In the data rows, the value 128 means zero.
Here are some points:
[118 129 150 116  97 169 139 113]
[179 125 125 164 136  77 139 140]
[156 132 119 117 100 134  95 112]
[157 112 116 137 129  99 129 122]
[147 120 167 126 132 153 147 139]
[ 67  99 167 111 102 148 138 119]
[100 104 159 116 116 122 111 112]
[115 130 131 129 119 121 116 142]
[145 133 142 150 118 140 121 106]
[110 121 129 116  96 128 123 134]
[120 115 179 127 122 175 134 133]
[138 134 130 148 150  92 133 145]
[180 103 138 146 120  70 184 125]
[ 96 165 159 106 112 164  85 120]
[ 84 115 159 115 100 171 112 109]
[122 110 131 119 114 130 116 111]
[124 127 140 140 106 156 115 110]
Here are 16 more points, each followed by its number:
[136 154 111 115 120 175 100 127] 0
[ 72  90 165  76  80 171  88 124] 1
[ 76 109 142 139 112 151 126 126] 2
[172 124 126 156 141 118 132 130] 3
[153 121 129 133 141 110 144 130] 4
[ 75 144 139 109 116 164 143 111] 5
[ 81 109 162 121  92 177 118 119] 6
[129 130  93 152 148  75 137 103] 7
[159 139 103 147 150  85 154 122] 8
[ 51 109 177  98  68 231  82  90] 9
[114 151 124 129 136 116 154 127] 10
[156 120 122 137 128 116 108 122] 11
[ 31 100 165  72  66 221  94 104] 12
[109 132 137 135 130 121 126 104] 13
[115 117 131 104  83 165 104 124] 14
[204 112 100 162 139  80 150 138] 15
Which two of these numbered points are nearest to each point below, ignoring the direction in which the first points spread most? Their numbers follow each, nearest first.
[109 140 122 121 155  91 139 148] > 10 8
[153 114 134 158 133 104 147 148] > 6 4
[118 116 144 127 129 142 133 122] > 4 6
[131 111 121 111 106 140 125 142] > 14 15
[142 128 134 145 123 143 121 123] > 3 15
[114 135 109 123 140 142 134 115] > 8 5
[130 130 133 154 158 106 131 115] > 13 8
[116 128 123 112 135 103  99 145] > 11 4
[124 122 128 115  87 150  94 100] > 14 11
[105 133 120 107 105 184 145 124] > 5 15
[202 166  76 156 163  97 125 134] > 0 8
[114 114 137 117 133 139 128 117] > 4 13
[ 70 159 150 115 127 216 100 125] > 3 8
[209 155  76 169 173  94 124 135] > 0 3
[ 85 125 139 149 113 133 137 135] > 2 6
[124 123 129 128 103 155 126 141] > 15 14
[ 49 120 131  89 117 145 132 126] > 5 10
[110 141 162 152 145 119 155 144] > 10 5
[ 81  99 168  81  79 155  84 108] > 1 12
[111 136 155 123 137 128 113 144] > 4 13
[177 124 107 137 126  94 129 126] > 11 15
